Look-ups in named tables: a row name and a column name give one cell, copied from the table.

Table Tulivum
|  | Sar | Ser |
|---|---|---|
| Fiz | 210 | 200 |
| Lag | 206 | 244 |
| Vad | 83 | 37 |
| Tukobu | 181 | 169 |
| Kon | 242 | 238 |
| Pek | 133 | 183 |

Tukobu, Sar -> 181
Pek, Ser -> 183
Tukobu, Ser -> 169
Vad, Sar -> 83
Kon, Ser -> 238
Vad, Ser -> 37
Lag, Ser -> 244
Pek, Sar -> 133
Fiz, Sar -> 210
Fiz, Ser -> 200
Kon, Sar -> 242
Lag, Sar -> 206

Mise:
|  | Sovo | Bos | Ronis |
|---|---|---|---|
| Keduze | 162 | 97 | 95 |
| Kegabar | 164 | 84 | 93 |
| Ral | 168 | 81 | 77 |
| Zasozet | 149 | 87 | 69 |
| Bugonuk | 211 | 137 | 9 |
| Kikipo | 127 | 47 | 96 |
| Pufegem | 168 | 76 | 75 |
| Zodavur | 155 | 61 | 94 |

Keduze, Sovo: 162
Pufegem, Sovo: 168
Zasozet, Bos: 87
Bugonuk, Ronis: 9
Ral, Ronis: 77
Zodavur, Ronis: 94
Kikipo, Ronis: 96
Keduze, Ronis: 95
Zodavur, Sovo: 155
Kegabar, Sovo: 164
Bugonuk, Sovo: 211
Pufegem, Bos: 76
Keduze, Bos: 97
Zodavur, Bos: 61

Zuv
columns: Relogi, Besone, Digel, Zek, Mibe, Tomanin
Zomi: [1.6, -4.3, -6.7, 7.8, 0.3, -6.9]
Rozase: [1.3, -6.2, -4.5, 5.6, -3.7, -1.3]
Vubo: [-1.7, -1.0, 1.4, -2.0, -6.0, -6.6]
Komevup: [-0.7, -2.0, -1.9, 2.9, 0.3, -5.3]
Belodo: [-1.7, -7.2, -3.4, 5.6, 0.3, -5.0]

What is the Besone of Komevup in Zuv?
-2.0
What is the Zek of Belodo in Zuv?
5.6
What is the Besone of Rozase in Zuv?
-6.2
What is the Zek of Komevup in Zuv?
2.9
What is the Digel of Zomi in Zuv?
-6.7
What is the Besone of Vubo in Zuv?
-1.0
What is the Mibe of Belodo in Zuv?
0.3
What is the Mibe of Vubo in Zuv?
-6.0
What is the Relogi of Rozase in Zuv?
1.3
What is the Besone of Zomi in Zuv?
-4.3
What is the Digel of Komevup in Zuv?
-1.9
What is the Tomanin of Belodo in Zuv?
-5.0
What is the Besone of Belodo in Zuv?
-7.2
What is the Zek of Zomi in Zuv?
7.8
What is the Tomanin of Rozase in Zuv?
-1.3
What is the Tomanin of Komevup in Zuv?
-5.3

Nedap =
        Gikenor  Sutuzam  Febafo
Zis       79.48   -55.96   -4.83
Tevetu    74.69    24.04   13.29
Nor      -27.39   -69.93   -4.83

What is the Sutuzam of Nor in Nedap? -69.93
What is the Febafo of Tevetu in Nedap? 13.29
What is the Febafo of Nor in Nedap? -4.83
What is the Febafo of Zis in Nedap? -4.83
What is the Gikenor of Zis in Nedap? 79.48
What is the Sutuzam of Zis in Nedap? -55.96
What is the Sutuzam of Tevetu in Nedap? 24.04
What is the Gikenor of Tevetu in Nedap? 74.69
Which row has the largest Gikenor? Zis

Table Tolege
,Robatel,Ded,Vaze,Por,Zepe,Bilona,Fopibop
Gakan,40131,25054,78575,12613,4527,55670,45240
Mami,61467,21871,84691,17075,5105,58740,69525
Vuvir,41684,82392,9540,31592,34789,59792,36572
Gime,43535,52262,46311,20305,14923,61609,42776
Fove,42876,31057,31907,68303,68620,12792,47438
Selase,39464,84981,9257,27120,29948,63125,33843

What is the Bilona of Mami in Tolege?
58740
What is the Por of Vuvir in Tolege?
31592
What is the Vaze of Gakan in Tolege?
78575
What is the Por of Gime in Tolege?
20305
What is the Por of Fove in Tolege?
68303
What is the Por of Mami in Tolege?
17075
What is the Vaze of Vuvir in Tolege?
9540
What is the Bilona of Vuvir in Tolege?
59792
What is the Robatel of Fove in Tolege?
42876

Table Fusis
columns: Maz, Suz, Rike, Sedet
Zazan: [35, 23, 65, 92]
Nufolod: [76, 79, 22, 75]
Vimob: [25, 24, 62, 1]
Rigo: [72, 70, 21, 3]
Piru: [37, 22, 78, 88]
Nor: [83, 76, 35, 79]
Kerag: [25, 24, 77, 15]

Suz of Vimob = 24
Sedet of Vimob = 1
Maz of Nor = 83
Sedet of Kerag = 15
Rike of Nor = 35
Maz of Kerag = 25
Suz of Piru = 22
Rike of Vimob = 62
Suz of Nufolod = 79
Suz of Nor = 76
Suz of Zazan = 23
Maz of Rigo = 72
Maz of Piru = 37
Maz of Zazan = 35
Suz of Rigo = 70

Ses
         Kemetil     Fos
Tutifo    -44939   21905
Bos         9652  -15320
Vasomop     -299   -3281
Naderu     37782   13590
Libet     -21744   -3414
Zuvis     -27165   -8995
Bupor       4128  -32508
Sur        43231   11436
Kikipen   -34030   56344
Gik        -2450  -51620
Taseliv    40322  -58917
Mit       -28857  -16155

Fos of Libet = -3414
Fos of Kikipen = 56344
Kemetil of Vasomop = -299
Kemetil of Sur = 43231
Fos of Naderu = 13590
Fos of Tutifo = 21905
Fos of Vasomop = -3281
Kemetil of Bupor = 4128
Fos of Bos = -15320
Fos of Gik = -51620
Fos of Bupor = -32508
Kemetil of Kikipen = -34030
Kemetil of Naderu = 37782
Fos of Sur = 11436
Kemetil of Taseliv = 40322
Kemetil of Tutifo = -44939
Kemetil of Gik = -2450

Table Lir
cols = Dunotu, Ded, Mekiv, Fud, Rut, Garebit
Duvote: [51, 103, 139, 69, 62, 134]
Lefep: [102, 103, 106, 132, 80, 112]
Tumiv: [128, 103, 85, 95, 105, 118]
Leson: [116, 97, 107, 81, 96, 112]
Guk: [108, 110, 80, 88, 117, 99]
Lize: [76, 38, 45, 129, 88, 125]
Dek: [73, 81, 178, 57, 89, 34]
Pef: [97, 71, 181, 105, 80, 23]
Daf: [159, 156, 111, 86, 105, 136]
Zon: [87, 82, 100, 91, 45, 213]

Mekiv of Dek = 178
Mekiv of Guk = 80
Dunotu of Pef = 97
Rut of Lefep = 80
Ded of Guk = 110
Mekiv of Lefep = 106
Fud of Lize = 129
Fud of Daf = 86
Fud of Pef = 105
Fud of Tumiv = 95
Ded of Zon = 82
Garebit of Leson = 112
Rut of Guk = 117
Ded of Leson = 97
Garebit of Lefep = 112
Mekiv of Duvote = 139
Rut of Leson = 96
Dunotu of Daf = 159
Garebit of Daf = 136

Soti =
cols = Pobe, Gog, Vem, Bunemoz, Pif, Kib, Gozi, Rap
Pem: [170, 171, 120, 98, 130, 130, 107, 93]
Zaz: [138, 193, 164, 66, 15, 79, 202, 238]
Fulasod: [52, 20, 99, 173, 187, 133, 84, 85]
Bitof: [132, 91, 109, 138, 155, 105, 84, 92]

What is the Gozi of Fulasod in Soti? 84
What is the Kib of Fulasod in Soti? 133
What is the Pif of Fulasod in Soti? 187
What is the Gozi of Zaz in Soti? 202
What is the Pobe of Pem in Soti? 170
What is the Pif of Pem in Soti? 130

Butanal:
         Peg  Zofur
Dod       11    -35
Dazesiz    3    -35
Fozo      51    -19
Ladali     2    -31
Zekir     33    -29
Lukosum   -7    -33
Luvef     11     21
Sisen     -7    -29
Bor        3    -28
Topu      49    -23
Bobe      -3    -32
Leka     -66     20
Geze       2    -23
Rukip    -19    -31

Peg of Luvef is 11
Zofur of Lukosum is -33
Peg of Topu is 49
Zofur of Fozo is -19
Zofur of Ladali is -31
Peg of Ladali is 2
Zofur of Topu is -23
Zofur of Dazesiz is -35
Peg of Geze is 2
Zofur of Sisen is -29
Zofur of Rukip is -31
Peg of Lukosum is -7
Peg of Rukip is -19
Zofur of Leka is 20
Peg of Fozo is 51
Peg of Zekir is 33
Zofur of Dod is -35
Zofur of Luvef is 21

Zitamig =
,Napogob,Dep,Tututi,Niz,Rokagas,Regi,Riv,Bovet,Dip,Dol
Vefolok,-31097,-20147,-38200,32391,6322,28127,4167,-12396,-13877,7632
Sibu,-28842,-34993,-33983,26816,15599,26096,-11369,-10866,-18983,-4266
Dif,-7990,-23356,-9014,5465,5602,5044,-10549,-2569,-11059,-6262
Lebibe,-3060,-25846,-3935,1915,5882,3022,-13432,-38,-11665,-8137
Fumum,-17750,-44270,-20855,14169,18906,17118,-22073,-7238,-21033,-13022
Bet,-43938,-38908,-53319,59249,20446,56760,-4648,-17785,-23461,3325

Vefolok, Dol => 7632
Sibu, Rokagas => 15599
Lebibe, Riv => -13432
Bet, Regi => 56760
Sibu, Bovet => -10866
Bet, Dol => 3325
Vefolok, Rokagas => 6322
Dif, Dip => -11059
Bet, Dep => -38908
Dif, Dol => -6262
Lebibe, Dep => -25846
Fumum, Riv => -22073
Sibu, Napogob => -28842
Fumum, Niz => 14169
Bet, Rokagas => 20446
Sibu, Riv => -11369
Fumum, Bovet => -7238
Dif, Bovet => -2569
Row with the largest Dep: Vefolok

